array([[  3.3,  -2.9,   2.1,  -0.4,  -0.8,   6.1,   0.7,  -2.5],
       [  6.4,  -0.4,  -4.1,   5.3,  -0.8,  -3.6,  -2.8,   1.4],
       [  3.3,  -0.9,   1.3,   3.4,  -2.0,   2.1,   4.3,   6.0],
       [  9.4, -19.9,  21.5, -14.5,   6.8, -12.3, -51.8,  41.5],
       [  4.3,   0.4,  -3.5,   1.7,  -4.7,  -1.0,  -2.8,   5.5],
       [ -3.0,  -0.1,  -6.3,   0.2,   4.4,   4.5,   9.1,   1.6],
       [  4.3, -11.7,   3.5,   3.8,  -1.9,  -0.4,  -4.4,   0.1]])
The first entry in reading order -> 3.3
The 3rd largest entry -> 9.4
Give the 2nd entry on the main diagonal.
Answer: -0.4
The 3rd entry from the end, reading row by row: -0.4
The entry directly above 3.5 is -6.3
Give the 5th entry in reading order.
Answer: -0.8
Give the smallest entry in the last row.
Answer: -11.7
The 2nd-last entry, reading row by row is -4.4
The largest entry in the last column -> 41.5
Give the top entry of the column that holds the largest entry.
Answer: -2.5
The bottom-left entry: 4.3
The entry directly below the largest entry: 5.5
The second largest entry: 21.5
The entry just right of -3.0 -> -0.1
Give the fourth-last entry, reading row by row.
Answer: -1.9
Give the third entry on the main diagonal.
Answer: 1.3
The entry just left of -2.5 is 0.7
The bottom entry of the column that holds the largest entry is 0.1
The entry directly above 6.0 is 1.4
Give the entry directly above 0.2.
Answer: 1.7
Give the smallest entry in the first column.
Answer: -3.0
Give the entry just right of -6.3.
Answer: 0.2
Give the entry just left of the largest entry.
Answer: -51.8
The entry just right of 21.5 -> -14.5
The largest entry in the first row is 6.1
Give the entry just left of the smallest entry.
Answer: -12.3
Give the entry directly above the largest entry.
Answer: 6.0

[[-3.1, -2.1, 1.8, -0.2, 0.8, -0.5, 3.2, 5.2, -2.9, -1.4, 4.4, -1.6, 0.6, -3.5, -9.4, 0.1],
 [-1.1, -41.3, 1.7, -0.9, 50.9, 0.6, -38.7, -55.0, 5.8, -2.4, 30.8, 8.1, -1.8, 18.4, -5.0, -0.3],
 [-44.4, -14.4, -18.3, 0.5, 7.8, -4.3, -7.5, 24.3, 2.4, 12.8, -23.5, -5.8, 0.0, -47.3, 23.7, -1.2],
 [8.1, 3.2, 2.8, 0.4, -11.3, 1.9, 1.1, -1.2, 1.3, -3.1, -1.7, 0.8, 1.3, 29.6, 0.8, 0.4]]
Rows and columns are numbered from 1.
Give the entry in the bottom-right corner.
Answer: 0.4
The entry just left of the largest entry -> -0.9
Give the maximum.
Answer: 50.9
The entry in row 3 and column 1: -44.4
Give the entry just right of the largest entry.
Answer: 0.6
The top-right entry is 0.1
The entry in row 1 and column 2 is -2.1
Give the entry in row 1 and column 1.
Answer: -3.1
The entry at row 2, column 2: -41.3
The entry just right of the smallest entry -> 5.8
Give the entry directly below 12.8.
Answer: -3.1
Give the entry at row 1, column 3.
Answer: 1.8
Give the entry at row 2, column 1.
Answer: -1.1
The entry just right of 4.4: -1.6
Give the entry just right of -44.4.
Answer: -14.4
Give the entry directly below 23.7.
Answer: 0.8
Give the bottom-left entry.
Answer: 8.1
Give the entry directly below the smallest entry.
Answer: 24.3
Give the entry just right of 0.0.
Answer: -47.3
The minimum is -55.0
Give the bottom entry of the column that holds the largest entry.
Answer: -11.3
Give the entry directly above the largest entry.
Answer: 0.8
